128 stands for zero in the data rows.
Some points, each followed by its number:
[104 125 142  77 122 131 131 166 148 141 113  91  84 121 154 146 147 155
 121 144 142 161 172 145 183 170 140 128 121 103 116 151 129 174 120 157
 178 155 138 149 120 120 164 121 121 143 148 111  93  96  93 123 123 127
 159 141  75 165 125 120 165 100  91 124 117 158 178 138 160 106 113  87
  56 155 188 109 139 120 147 110  91 154 149 144 166 133 145 138 125 133
 118 135 145 147  97 139 117 164 116 159 108 124 151 123 194 178 159  99
 102 145 106 111  69 164 104 179  98 160 136  86 102 132 147 118 166 136
 133 152 111 128 113 103 129 145 152 114 171 163 132 151  90 142 144 137
 123 113 108 134 190  97 109 130 152 148  79 118 121 117 120 132 162 132
 148  91 125 127 134  92 153 111 121  90  99 162 165 155 163 141 107 103
 136 106 127 101 165 126 210 116 123 162  79 110 167 123 170 111 122 164
 142 115 103 127 159 122  97  77  82 104 192 154  95 182 132  95 110 153
 100  96 118 157 109  76 137 112 139 139 172 131 150 136 125 143 112 140
 152 166  94 111 140 113 157 112 128  99 118 135 155 176 144 144  97  71
 160 156 154 128] 0
[124 151 117 101 158 132 127 139 114 117 134 141 178 136 179 134 126 133
 124 140 101 122 103 116 127 119 127 114 143 150 161 155  98 139 152  98
 112 112 179 175  92 169 141 128 116 111 138 103 121 114 104 147 150 140
 152 133 155 140 150 151 126 102 106 135  95  96 123 128 124 120  83 173
 155 122 140 158 167 114 108 154 139 104 141 115 115 109 127 152 139 119
 112 128 153 123 154 141 174  99 126 135 163 123 105 119  83  92  92 173
 124  97 166 143 182  75 118 109 142 129 132  63 135 120  78 113 120 151
 130 134 153 131  69 169 159 149 118 153 149  99 132 124 123  87 163 120
 116 109 113 131 181  75 110 143 108 165 150  98 104 109 133 110 124 121
 114 107  80  95 130 156 104 162 139 192 129 110 116 124 113 153 124  70
 183 154 109 132 117 109 113 153 119 134 108 165  93 132 104  90 129 115
 163 115 125 132 100 142 168 125 135 135 151 128 142 158  84 152 153 134
 144 135 118 123 118  97 112 156 140 152 146 101 126 122 146 123 102 143
 112 105 127 154 115 155 142 108 120  88  91 125 127  78 149 106 142 138
 149 144 122 157] 1
[120 120 101 165 114 138 138  91 128 128 126 148 150 127 113 148 142 112
 119 118 122 129 120 155  98 127 105 151 111 101  82 112 129 100 113 116
 114 121 133 110 115 123 101 132 132 111 100 126 157 123 173 116 141 134
  94 146 155 124 135 129 102 144 130 115 132 119  71 151 136 150 144 113
 173 105  79 127 124 151 126 135 151 107 109 149 165 144 113  98 121 130
 128 146 125 105 153 108 137 135 153 115 122 137 132 141  53 136 130 141
 154 152 114 129 129 115 135 116 144 131 121 165 130 143 139 141 126 121
 144  97 140 131 144  99 130 126 133 133  84 109 123 134 138 127  99 107
 125 154 150 145  93 150 104 146 136 105 138 179 139  88 120 126 116 132
 112 125 153 160 130 111 154 140 109 126 162 127 140 117 113 135 135 190
  81 124 151 122 144 136  93  95 125 151 132 139 136 131 133 145 133 156
 112 145 120 114 130 111 142 134 165 151 128 139 147 112 157 137 126 102
 123 133 124 119 155 149 126  98 133  99  98 138  93 150 154 109 133 134
 124  92 165 112 125 113  94 169 157 156 173 107 114 136 111 166  93 157
 101 111 114 126] 2
[153 164  98  97 189 115 190  81  96  85 178 147 181  85 107 114 136 116
 137 180 102  92 118  62  83  83  99 165 160 167 168 145 107  88 187  89
  93 104 176 227 148 166 103 138 103 157  95 109 111 147 133 132  57 171
  96 141 202 107 100 202 110 110 180  84 118  93 133 120  96 108 105 169
 162 103 139 149 107  83  79 180 129 133 137 120 105 107 115 167 135 129
 115 134 159 167 152 107 170  99 159  99 177 122 121 177  66  83 100 149
 152  84 224 135 216  66 151 104 175  86 156 134 118 123  35 147 128 178
 176 171 129 132  89 169 156 122 108 237 111  76 138 139 126 107 158 116
 133 101 152 155 121 143 126 132  94 156 213 115 127 157 206 136  42  67
 137 204  65 126 138 195  76 155 151 195 158 120  77  85 139 115 138  70
 131 202  85 162  94 106  57 187 111 121 157 141  85 120  76 124 138  85
 149 121 155 162 102 168 163 117 166 118 100  95 140  45 131 126 202  92
 154 139 152  93 114 175 145 110 139 115 130  79 194 163  96 135 109 120
  76 137 136 160 117 183 155 165 152 174 112 137 100  93 152 105 149 176
 127 110  92 127] 3
[141 136 120 141 119 145 122 118 152 138  75  86 137 167 135  78 108 111
 127 112 143 141 107 124 153 123 152 148  72 154 100 132 117  71 110 130
 107 100 170 127  96 125  89 106 178 128 120 120 119 153 151 143 149 118
 157 201 154 131 176  57 108 122 132 131 101 127  99 129 134 165 108 141
 158 105 113 134 165 108 131 136 161  97  93 128 160  96 138 148 119 142
 143 166 125 102 162 145 173 134 127  88 153 218 147 166  68 118 157  98
 138 121 124  84  86 138  82 144  78 145 122 140 154 143 155  96  94 110
 118 117 141 129 143 141 113 196  96  63 176 101 112 143 141 116 124 119
 119 183 103 151  68 145 137 158 175 118 149 137 155 118 117 149 103 134
  75 114 206 129 103 161 110 151 100 160 177 111  68 121 122 103 154 108
 117  96  99 125 138 139 147 167 158 140 121 141 105 113 119 104 135 146
 135 121 147 153 100 101 155 150 117 161  92 122 140  90 109 189 156 134
 150 101 102 139 135 126 102 140 135 140  94  96 115  67 138 148 115 124
 103 126 131 110  91 125 106 120  95 132 115 114 158 120 124 156 133 137
 133  74 100 149] 4
[122 118  85 188 133 120 123 101 113 131 163 178 167 109  96 163 136 115
 110 152  89 118 122 121  61 121 105 174 126 111 113 114 139  67 174  89
 112 128  85 116 111 122 100 133 118 110  86 110 164 141 152 100 146 121
  97 124 147  96 105 156 112 158 133 124 137 112  96 173  85 127 161 131
 172 111  67 139  99 154 129 157 137 134  99 104 135 157 136 117  89 127
 102 164  99 116 173  92 128 123 178 106 116 116 103 138  75 120 109 153
 154 139 157 144 154  72 140  84 183 126 104 135 102 131 126 178 125 128
 146 113 168 123 142 100 125 137 128 152  51 131 103 136 129 116  84 103
 118 165 140 124  97 146  99 158 101 111 168 167 156 111 131 123 145 112
  98 151  97 159 113 145 114 148 130 109 122 104 154 106 111 140 134 156
 116 134 147 116 100 104 101  90 126 104 173 116 101 144 159 168 147 144
 112 127 116  96 113 123 123 107 190 119 128 148 143 130 161 105 139  79
 141 165 125  39 147 182 156  85 125 104 141 155 118 187 131  86 162 157
 106  83 179 118 119 105 111 160 155 142 139 131  67 110 131 115 134 159
 105 146 135 103] 5
[113 143 131 144 143 115 142 137  89 103 155 113 107 110 132 147 163 128
 141 137 143 138 122 134 125 131 143 122 139 109 137 123 139 162 142 131
 151 127 106 129 163 126 139 128 121 134 120 141 140 117 116 128 127 122
 109 126 109 117 124 137 167 148 123 153 171 144 165 126 127 116 170 101
 100 129 147 131 102 162 133 121 106 149 136 103 155 118 137 141 110 137
 124  98 133 113 105 138 110 127 120 156  99 124 132 123 186 135 113 106
 151 122 120 142 110 150 148 129 143 130 125 131  94 113 147 137 164 144
 133 123 116 144  94 121 112  94 152 154 127 145 138 125 143 124 148 162
 124 116 118 112 147 140 133 118 114 116 128 127 131 132 128 132 152 122
 161 117 103 133 138 107 148 123 153  95 116 128 163 139 113 143  90 122
 103 134 140 132 128 120 156  92 104 125 126 102 153 129 134 130 127 135
 127 130 140 112 153 135  90  99 103  79 134 139 104 140 121  83  86 141
 100 134 172 125  99 125 133 100 117 127 146 120 139 152 118 123 133 122
 169 127 119 128 147 129 126 122 111 141 147 131 122 131 147 123 115 105
 122 146 163 115] 6
[145 126 124 137 113 134 130  90 122 124 124 133 153 151 121 112  98 103
 118 120 135 122 135 117 134 115 121 134 138 157 110  99 111 121 110 128
 103 119 154 165  99 112 121 105 139 123 124 100 144 147 133 136 135 149
 124 136 151 105 122 132 106 127 151 121 138 114 108 132 121 135 138 143
 133 135 131 118 149 129 117 115 135 126 115 141  98 131  98 117 141 140
 107 133 119 120 145 126 120 139 123 103 146 134 136 130 106 114 125 119
 137 124 131 142 160 114 142 151 145 125 145 128 152 135 135 139 102 120
 122 137 139 133 111 149 144 115 120 116 116 108 124 139 132 144  95 108
 126 132 126 122 106 141 122 139 119 113 130 126 114 123 141 116 106 116
 135 149 147 115 132 136 128 116 115 138 145 124 115 115 133 138 138 127
 116 144 135 128 133 125 103 148 150 134 136 144 117 123 116 122 150 121
 127 108 125 136 133 158 134 149 124 135 116 117 147  98 121 150 170 137
 120 131 143 111 122 131 132 128 124 129  85 110 127 125 116 131 113 143
  89 144 122 133 118 119 132 135 121 141 134 142 112 125 136 135 147 127
 127 102 105 139] 7
[ 88 158 121 117 135 105 107 115  60  77 194 149  87  94 110 170 181 117
 141 114 187 116 126 144 171 115 138 127 194 101 159 150 144 167 153 146
 169 175  34 139 154 100 163 183 110 151  94 173 122  70  98 152  90 149
 111  70 149 141 101 164 142 145 130 102 180 114 206 104 108 110 127 126
 101 144 119 125  97 154 171  88 145 157 150  88 182 140 138 109 112 130
 104 121 144 177  97 109 119 169  86 183 107  60  82 100 213 148 108  65
 159 176 113 105 113 163 162 149 173 145 134 154  60 141 154 144 166 166
 129 124 115 185  99  78 150  66 189 154 125 165 114 112  84 131 176 166
 115 106 138 124 180  83 152 110 127 152  91 141 109 163 147 125 145 129
 188  98  61  95 110 128 160 106  73  60 120 170 180 116 152 166 110 151
  95 183 122 156 118 122 142 113  97 104 148  84 129 119 115 165 109 121
 108 109 152 153 166 143  92  76 110  20 165 170 106 124 150  82  82 126
 123 148 144 140 125 116 155  62  93 123 132 172 164 208 158 136 176  96
 191 119 116 119 176 143 121 128 108 136 136 151  78 152 153 157 149 141
 133 170 153  99] 8
Which three points above are nearest to each new point by angle, seen from the average point of the numbered points? Their numbers follow each, nearest first.
[149 141 119 159 142 142 112  82 133 145 150 180 129  91 108 150 153 114
 121 124 119 122 131 159 106 123 107 140 123 118 130 125 144 130 158 118
 129 133 109 138 124 135 113 147  98 108 106 123 154 126 146 111 116 143
 116 122 125 126  99 162 118 141 118 124 140  97 116 107 112 113 126 103
 129 132 107 152 119 143 135 143 113 146 136  96 102 157 117 120  97 105
 110 131 133 108 125 112 101 111 130 144  82 115  93 100 162 111 125 138
 159 120 124 156 156 115 122 112 188 125 122 146 106 122 123 152 142 127
 161 108 126 147 124 120 129  94 137 153  55 128 119 135 155 130 107 121
  98 127 115 112 123 125 117 156 102 122 145 149 136 153 146 136 146 130
 151 149  91 129 147 112 162 136 165 107 123 122 154 107 100 133  85 120
 106 141 154 146 105 106  95  93 120 101 152 111 144 137 152 161 151 145
 107 120 149 104 151 111 101 112 152 101 127 156 119 157 125  83 124 115
 123 128 118 123 132 132 141  89 128 102 102 135 147 179 109 105 140 134
 134 106 134 124 153 131 134 126 123 146 160 126  96 132 133  96 112 152
 135 143 149 109] 5 6 8
[143 114 124 105 120 108 159 124 118 108 171  96 138 124 155 125 127 148
 110 189 105 132 123  83 122 136 119 153 162 142 164 168 122 169 111 102
 134 112 132 135 154 119 140 134 118 145 125 152 103 109  99 134  81 145
 140 128 126 133 154 133 178  98 113 135 137 138 194 128 133 127 118 134
  93 161 157 106 164 168 107 131 104 174 144 116 140 120 140 152 158 132
 142 118 152 139 130 136 114 101 104 122 126 107 132 122 123 126 134 101
 127 146 127 125 119 120 104 138 133 122 149  98  93 124 101 106 143 122
 135 132  90 139  82 117 163 113 111 170 156 159 178 136 122 112 157 139
 133 115 170 132 143 113 145 131  71 141 115 110 109 152 149 134 117  94
 176 111 105 104 148 115 128 163 109 148 134 112 150 147 108  81  96  91
 114 128 115 132 141 107 159 121 118 144 134  89 136 125 133  98 126 108
 138 139 114 137 150 169 124 141 116 122 166 120 116 154 130  78 134 158
 159 113 127 146 110  97 139 120 116 161 146 109 187  93 136 120 118 151
 178 145 136 112 141 147 149 103 100  80  76 124 149 126 146 126 130 112
 125 138 171 122] 0 6 1
[111 107 126  65 160  87 178 149 108  73 129 114 115  68 166 129 173 168
 158 143 152 144  92  67 145 102 115 170 162 136 182 136 112 156 148 103
 144 101 146 115 168 130 145 144 155 160 143 126 139 124  85 160 107 106
 119 158 116 139 145 168 188 121 128 107 126 173 191  94  69 128  49 162
 175 155 101 132  74  84 119 123 111 140 127 111 177 126 151 164  99 113
  89 125 171 150 130 126 139 163 103 151 129  93 120 107 109 166 104 123
 114 187 184 131 183 118 148 111  81 125  75  77  49  94  81  57 150 155
 154 118 121 141  53 115 119 144 154 210 157 127 182 129 115 109 198 161
 151 139 160 137 119 140 134  85  77 154 130 131  95 154  93 146 177 100
 126  65 104 134  90 132  39 140 128 186 136 153 124 134 123 154 113 123
 146 138  75 121 135 131 177 143  93 149 126 112 112 122 130  97 135 116
 136 124 145 156 120 127 132 111  82 126 136 122 123 179 131  96 117 146
 135 149 135 130 120 110 114 149  87 173 212  83 184 156 117 109  97 103
 129 139 155 161 131 156 127 108 130 134  73 162 163 127 137  84 127  88
 148 140 191 171] 1 0 6
[150 136 108 133 134 126 144 136 111 111 145 128 135 104 110 125 152 154
 132 149  97 139 127 100  89 117 132 148 150 127 143 110 116 132 140 100
 112 122 124 106 144 139 108 121 127 117 118 128 131 111 139 125 112 120
 117 110 146 131 129 162 148 128 123 113 124 134 138 120 101 162 143 135
 133 129 117 153 112 102 105 151 128 126 132 141 157 139 150 152 124 125
 115 135 148 114 153 124 119 132 137 111 142 114 117 119 100 123 129 131
 118 135 142 147 132  92 147 114 140 124 127 120  85 105 111 116 113 136
 142 148 128 145 117 100 120 144 128 159 121 124 138 106 132  89 133 126
 132 117 145 121 122 104 119 129 104 138 120 121 130 132 135 130 102 115
 146 157 119 143  96 132 117 148 119 153 121 141 124 134 139 152  96 138
 134 156 123 119 110 115 118 133 113 130 150 125 116 140 112 142 137 133
 134 111 138 150 126 138 112 119 133 128 132 134 156 144 117 110 152 143
 143 146 144  99 141 154 133 119 142 118 150 125 139 137 131 108 149 135
 125 129 170 109 109 117 137 125 144 116 116 126 120 128 149 111 143 124
 120 142 149 128] 5 3 1
[128 144 142 120 119 110 121 157 124 132 129  88  95 131 135 111 126 136
 145 124 132 110 148 122 143 138 165 111 144 103 131 158 123 151 116 156
 151 127 107 129 140 118 146 140 133 135 144 144 135 131 109 153 123 126
 146 113  98 141 125 121 149 112 122 130 136 136 158 118 146 138 125 113
  97 152 154 103 129 130 138  94  94 145 118 128 142 106 115 122 134 125
 120 127 166 145 106 131 103 146 112 144 122 124 152 108 139 130 124 111
 129 144 113 127 116 154 152 150 126 140 141 122 126 128 143 106 127 136
 109 137 130 143 134 107 129 118 156 119 165 140 134 118 106 137 144 139
 151 116 132 117 158 147 146 129 156 131  89 127 117 137 119 145 115 130
 140 122 135 120 136 107 147 117 112  98 122 144 143 150 124 132 107 137
 131 145 121 148 136 113 159 121 123 144 115 120 153 136 141 119 125 129
 139 124 129 130 126 135 115 138 105  94 137 137 108 156  98 128 108 155
 116 121 148 172 137 113 117 127 112 141 136 145 151 125 143 127 127 139
 169 157  94 119 157 122 144  98 117 125 123 144 128 170 149 149 126  94
 139 143 141 122] 0 6 8
[152 132 121  93 129 115 142 115  97 105 101 128 134 138 168  74 123 153
 145 141 124 134 107  74 156  91 139 136 141 152 159 139 121 107 118 130
 137  95 203 168 154 161 136 106 122 172 161 116 110 152 103 154 131 158
 155 144 168 135 144 126 110  80 148 118 104 108 132  97 116 135  77 146
 118 115 156 127 169  83 112 137 107  84 131 110 111 105 122 153 161 132
 107 129 153 128 153 150 181 135 123 116 157 154 124 145 104 101 138 141
  96  87 172 143 144 100 125 150  63 128 129  66 130 120  81  82  98 149
  97 151 157  97 117 141 133 142 118 152 191 108 151 110 133 108 160 137
 161 105 133 104 138 136 134 135 131 164 150  95 105 152 126 134 114 117
 127 124 146 100 139 175  68 129 128 216 145 128  88 135 132 136 163  81
 156 150  83 133 132 129 125 194 154 141 110 151  88 112 102  97 146  93
 147 130 133 143 105 146 190 136  93 139 115  93 118 115 102 161 183 126
 165 128 110 150 117 121 117 171 136 157 137  87 136 103 128 164  85 117
  73 169  97 146 128 156 148 114 147 157  65 149 149  84 110 114 156 116
 127  87 116 149] 1 4 3
[132 132  83 133 153  98 131 121 105 112 179 172 128 120 132 156 172 160
 125 176 100 128 106 113  68 122  93 135 149 115 145 143 132 129 158 113
 159 123  87  90 147 133  95 146 121  93 102 150 145 109 125 106 109 119
 120 114 143 142 135 173 111 111 132 108 144 124 122 133  88 141 143 108
 130 141 111 134  93 127 116 143 132 122 138 133 139 140 145 140  97 115
 123 136 141 126 138 109 132  87 137 137 111  92 109 118 124 128 112 127
 123 135 163 144 166 104 160  95 182 116  99 142  63  98 124 154 118 135
 131 115 149 130  89 101 144 134 144 194  82 134 147 118 101  84 112  84
 125 109 143 125 122 117 142 121  90 132 131 147 114 152 145 121 151 130
 152 159  86 140 101 119 130 153 124 134 104 113 146 145  97 141 103 151
 121 160 135 125 118 135 109  80  78 126 158 127  96 140 172 177 120 162
 139 107 146 107 161 139 107 109 112 112 139 135 148 158 159  70 141 119
 128 138 123  97 123 160 146  82 132 146 120 135 126 176 130  92 160 128
 136  91 154 136 139 144 134 163 147 115 132 129  90 134 140 101  96 155
 118 195 167  95] 5 8 6
[154 119 129 117 159 117 147  84 106 117 146 152 161 118 132 118 131 119
 136 142 110 112 113 126 104 100 119 141 123 156 134 119 128 126 124 108
 104 113 156 172 136 139 137 126  90 151 115 120 109 130 126 127 129 138
 131 129 160 122 108 144 121 142 156 118 129 116 122 121 119 110 112 152
 136 107 134 145 125 108 113 139 130 132 137 136 104 133 123 120 136 109
 112 123 135 124 138 109 137  96 118 116 123 122 126 148 122 106 136 125
 124 103 168 166 182  92 142 122 126 120 134 119 143 131  80 112 117 132
 120 123 121 103 112 153 134 123 108 156  99 112 121 139 141 115 136 141
 128 126 133 108 107 143 141 126 102 132 167 121 111 139 148 130 128 105
 130 145 105 111 139 142 126 116 122 182 136 109 110 103 122 134 130 113
 129 130 125 126 124 122 101 162 137 124 144 137 115 126 124 138 136 104
 144 114 130 109 116 155 142 133 132 134 114 118 135  92 130 128 153 136
 151 134 121 124 116 127 134 140 119 119 120 101 131 140 110 126 109 118
  94 133 124 157 128 153 142 136 142 156 103 131 130 100 125 107 150 150
 117 116 118 135] 3 7 1
[101 100 194  73  94 113 136 178 141 166 106 100  91 154 159 117 142 140
 136  99 184 109 180 147 173 168 113  87 137 108 140 147 134 210  67 140
 160 150 129  98 153  99 154 129 141 156 179 163  69  63 104 135 147 111
 126  83  76 119 134  98 175 108  88 164 152 173 191 133 200 133 160 155
  54 167 163  63 148 162 173  67 115 182 159 181 140  90 137  71 188 122
 159  91 140 145  83 130  69 150  76 151 125  95 134  77 224 169 150 100
 124 143  39  95  52 192 100 146  91 116 211 155 160 156 151 104 145 119
 117 132  70 176 141 100 122  78 132  79 189 174 133 158 154 185 159 160
 129  95  95  78 183 132 145 128 134 139 104 103  83 105  92 150 135 196
 143  76 131 108  97  55 207 117 132 118 137 173 176 146  95  72  78 143
 146  94 181 107 139 123 205 126 131 134 110  92 181 143 117  52 150 136
 106 151  89 125 151 159  90 159  97  98 160 205  77 150 112 110  54 172
  69  75 108 199 145  81 106 170 134 122 142 140 155  63 146 165 142 143
 223 159 100 115 171 109 168 109 100  85 146 103 183 196 139 120  99  84
 130 145 138 123] 0 6 8
[119 150 149 132 102 137 133 148 166 153 113 119 127 163 119 138 131 125
 127 122 113 116 127 125 129 155 138 117 158 138 122 126 125 129 141 132
 138 123 132 142 136 118 136 113 135 128 133 139 106 110 123 130 132 132
 143  94  76 136 129 125 132 129  87 138 127 122 138 113 122 110 123 129
 131 119 169 111 140 157 149 105 117 143 122 129 129 129 129 127 150 125
 133 123 131 106  98 126 123 124 126 132 132 125 146 130 141 105 124 134
  94 123 107 129 114 146 131 133 115 118 123 121 133 132 139 117 115 131
 129 132 106 137 127 139 114 116 132 137 113 124 125 158 126 147 121 141
 160 122 139 103 133 142 151 148 130 110 119 104 104 131 112 112 126 144
 151 127 145 122 128 107 151 127 132 111 126 130 117 139 135 104 114 114
 104 129 132 116 128 129 123 131 113 131 133 119 148 134 119 121 122 108
 147 118 136 143 139 143 123 132 116 130 149 149 112 147 126 112 117 143
 128 134 141 165 129 116 114 129 121 112 106 115 141 100 115 135 103 146
 137 148 108 122 126 145 124  99 125  97 117 118 139 139 167 135 109  88
 139 121 143 126] 0 6 7
[134 144 120 130 117 151 106 120 155 124  86 114 123 159 132 114 110 115
 135  83 115 139 123 117 136 134 142 122  78 130 109 139 124  79 114 141
 111 103 160 118 129 145 100 110 142 123 135 103 114 163 144 130 138 118
 126 191 149 121 151  95  95 148 136 154  99 112  76 129 130 161  83 126
 160 117 115 141 148  91 124 136 157  96 103 144 121 125 109 133 139 136
 122 153 112 119 157 139 174 141 135 110 179 163 142 147  83 103 159 106
 138  84 131  99 115 121 121 142  86 124 126 147 154 147 154 108  92 130
 117 127 158 108 160 159 121 170  96  74 149  89 109 123 116 117 113 131
 140 163 122 156  84 127 135 125 172 103 124 110 147  93 135 136 119 148
  81 145 152 144 109 157  64 134 115 141 146 115  87 109 131 114 187 110
 155 112 111 136 137 147 101 169 157 152 110 140 118 112 105 125 116 139
 145 143 130 141 111 104 147 146 126 166 107  97 159  97 125 198 147 118
 102 124 122 127 129 136 117 161 144 136 118 139 118  91 123 144 115 135
  99 111 113 116  87 124  84 129 124 126 140 134 146 114 115 152 132 130
 108  83  87 162] 4 7 2
[165 106  74 146 144 116 160 110 133 114  99 173 159 125 132  97 106 129
 141 139  70 141  86 106  81  95 116 161 107 139 120 112 131  52 157 102
 105  76 167 139 125 155  65  98 132 112 103 102 120 177 145 128 103 123
 118 169 209 128 155 160  63  94 156 107  88 100  60 128 117 143  84 137
 193 116 103 168 129  73  79 194 140  56 103 141  98 128 115 163  93 131
 130 135 128 100 174 125 182  84 159  84 149 147 105 150  18 104 134 169
 141  89 191 123 190  61 114 111 112 105 106 116 116  94  78 141  83 129
 130 131 160 100 142 110 142 193 102 133 126  77 115 104 152 107 120 103
 125 170 138 153  74 115 110 141 120 138 179 162 133 131 146  90  97 113
  88 170 109 164 129 172  56 143 118 191 134  87  73 112 121 135 194 121
 133 156  95 115 135 131  48 175 141 120 129 158  82 113 124 153 133 126
 140 135 137 109  87 104 166 157 170 181  95  88 190  98 133 155 214  95
 164 139 113  88 119 177 115  92 150 130 113  95  83 165 129 118 120 132
  41 100 172 158  74 122 112 144 172 160 102 114 104  81 125 115 151 165
 126  94  94 122] 3 4 5
[139 110 141 133 165 141 113  98 111 142 152 162 164 148  75 140 139 107
 129 144 124 103 112 152  99 109 116 123 126 112 106  98 143 124 151 105
 132 132  99 163 104 129 110 140 142  96 109 109 136 122 149 119 131 138
 130 108 145 139  97 120 119 163 156 105 176 107  87 137 112 130 155 128
 120 143  83 106 117 151 119 139 129 116 142 120 103 150 111 102 121 133
 133 134 123 112 103 112 128 129 136 115  89 148 118 156 139 109 121 144
 154 140 138 155 166 108 140 111 154 134 115 170 137 113 114 156 145  99
 143 112 151 112 123 164 138 117 114 152  54 141 117 153 150 121  82 110
 125 142 126  92 112 175 132 131 105  97 161 127 135 118 130 135 145 113
 149 153 123 151 176  84 161 128 147 108 114 102 126 102 109 122 119 146
 112 102 133 116 120 149 124 107 158  92 162 130 139 144 165 181 132 139
 114 111 148  89 129 149 133  94 169 129 113 124 130  94 148  99 134 126
 131 163 131 114 145 147 137 111 119 118  92 142 103 176 107 110 129 127
  97 100 144 129 116 111 132 154 136 157 133 104  92 111 131 105 115 152
 128 129 112 135] 5 2 7
[135 143 131 112  99 134 116 164 160 136  87  85  92 165 167  75  75 135
 115  89 121 154 140  81 184 132 164 108 110 130 141 118 110 129  90 166
 125 104 184 136 159 154 155  98 164 120 151 106 134 166 131 147 150 127
 157 157 127 121 140  95 118 101 112 151  88 136  89 124 135 160 110 145
 118 125 119 131 182  78 136 127 122 108  92 136 108 134 106 122 151 126
 125 149 138 137 152 168 164 141 121 129 177 159 155 161  86 121 157 113
 101  97 131 123  74 133 111 159  32 141 136  84 157 108 116  98 134 143
 100 165 139 117 158 131 125 178 109  69 222  67 152 110 123 143 115 118
 154 129 118 149 151 108 115 124 173 130  88 102 127 118 103 160  95 113
  83 154 188  72 123 195  80 122 126 173 170 143  44 132 157 138 172  92
 171 107 149 122 141 155 116 204 179 156  91 142 112 146  89  96 119 133
 149 152 164 146  96 104 164 182 105 151 111  60 145 121 109 196 136 127
 130 121 129 164 118 124 113 193 140 131 136 109  92  42 135 183 105 161
  95 156 113 131 118 126 101 100 116 131 104 159 152 115  94 163 158 101
 115  84 104 137] 4 7 1
[143 132  91  95 165 107 126  95  88  97 149 150 161 120 118 130 143 143
 119 143 100 125 121 111  94  78 140 144 132 143 159 130 123 131 129  96
 104 126 147 189 120 151 134 112  94 145 131 108 111 149 140 120 136 121
 114 137 173 105 131 181 103  93 164  92 116  98 112 111  98 110 125 152
 153 125 112 168 129  79 102 181 152 119 154 113  92 133 121 148 132 117
 118 146 135 121 158 111 175 120 113 129 123 122  79 149 108 112 127 131
 148 117 183 152 195  82 154  91 132 105 104 109 120 128  69 121 120 156
 138 139 140 102  98 128  98 119 104 184 106 120  97 109 118 122 139 135
 142 109 145 148 157 132  99 124 116 154 172 119 123 138 150 106 113  85
  98 138 123 130 133 167  68 125 116 189 128 109 154 100 145 170 125 112
 167 159 147 144 104 143  77 171 114 138 132 146  93 135 114 158 126  95
 129 119 145 145 105 122 148 134 165 154 128 101 130  84 143 102 183 103
 153 130 124 100 153 127 131 136 147 116 135  98 131 155 124 159 134  96
  68 150 123 169 146 154 135 133 144 153 107 146 102  92  94 118 180 175
  85 143  82 115] 3 1 5
[132 114 144 194 134 152  86  92 151 158 112 122 169 182  65 130  96  80
 110 110 104 118 125 198 110 140  97  88 102 138  91 101 147  85  83 140
 119 123  96 123  69 110 109 148 161  68 113 103 171 143 169  98 147 124
  97 117 126 117  88  95 114 173 138 140 166 107  50 179 140 134 198 122
 140 104 102 112 151 152 121 118 131 131 141 144 113 148  89  70 111 149
 142 129  47 136 114 131  94 136 162 126 101 146 149 139 124 129 136 127
 155 133 117 131  91 157 124  88 132 151 125 194 190 157 181 188 114  98
  97  99 128 144 173 162 144 132 113  60  72 103  91 158 147 151  69 107
  93 161 105 148 106 149 100 142 149  93 142 161 146  82 113 132 114 172
  97 130 138 155 132 102 183 123 129  69 140 105 107 103 126 115 190 162
  95  83 186 116 109 151  91  89 168 111 120 140 153 112 129 188 117 129
  95 137 132  80 113 117 140 100 166 152 105 116 161  83 147 139 153 100
 132 134 129 119 119 151 139 122 137  96  71 175  67 159 120  89 149 140
  86  70 119 132  96  92 102 146 173 145 201 102 101 127  80 134  97 156
 115  93  84  79] 2 5 7
[109 102 161 142 111 123 116 151 134 135 134 109  91 131 155 119 134 139
 129 121 166 120 151 123 164 162 148 112 143 122 134 154 148 154 129 148
 157 161 118 122 133 123 140 140 134 133 127 124 139 136 120 146 138 130
 146 114 108 124 114 119 145 112 103 157 153 147 144 112 146 134 128 113
  98 119 142  98 121 160 166  98 115 140 138 136 126 131 108 113 129 131
 142 104 110 155  91 122 123 120  92 156 111 130 164  98 183 140 115 122
 137 136  93 122  99 153 131 129 123 156 144 143 147 108 149 110 162 135
 124 123  75 128 138 109 136  72 147  96 153 144 132 150 141 157 121 124
 141 100  96 115 167 110 142 125 170 140  95 132 144 146 115 154 140 148
 149  83 132 133 132 118 154 101 134  97 115 141 149 139 127 109 117 126
 147 109 136 138 137 131 154 117 129 140 128 121 165 128 149 122 119 134
 141 117 126 105 134 134 117 118 125  75 146 127  97 148 147 112  78 148
 123 144 120 153 106 100 138 147 127 136 151 160 137 119 149 117 123 121
 167 153 116 142 153 125 132 106 104 134 161 130 160 155 126 133 132 100
 115 117 115 123] 0 6 8
[ 76 116  98 150  99 133 103 165 145 131 119 153 105  68 118 148 154 137
 113  95 123 132 132 125 108 160 142 139 101  82 117 121 142  99 149 127
 154 121  71  54 116 105  87 134 157 110 137 138 160 121 122 115 134 103
 117 125 129 139 136 145 114 131 134 120 135 138 128 133 126 139 129 108
 162 136 127 138  70 154 134 115 131 136 114 149 167 150 143 159  87 123
 128 153 120  93 131 143  97 148 157 156 124 139 137  99 131 148 124 128
 128 156  99 114  99 138 106 118 155 142  80 143  95 114 191 146 127 114
 152 116 150 129 142  66  98 140 131 109 120 126 112  93 131 103 107 107
 122 126 113 154 106 114 125 127 176 113  86 155 171  79 118 101 151 148
 129 126 113 172 105 120 129 155 105  70 129 135 168 150 121 136 129 187
 132 137 116 132 111 135 133  66  86 108 133 120 139 139 160 165 113 181
 113 137 122 119 145  89 110 124 140 107 139 156 149 182 148 125 103 112
 108 141 136  91 141 137 132  99 108 130 149 176  74 150 142 104 177 117
 190  98 183  83 122 104  86 148 141 120 194 119 110 134 154 143 118 135
 111 164 151  91] 2 5 6
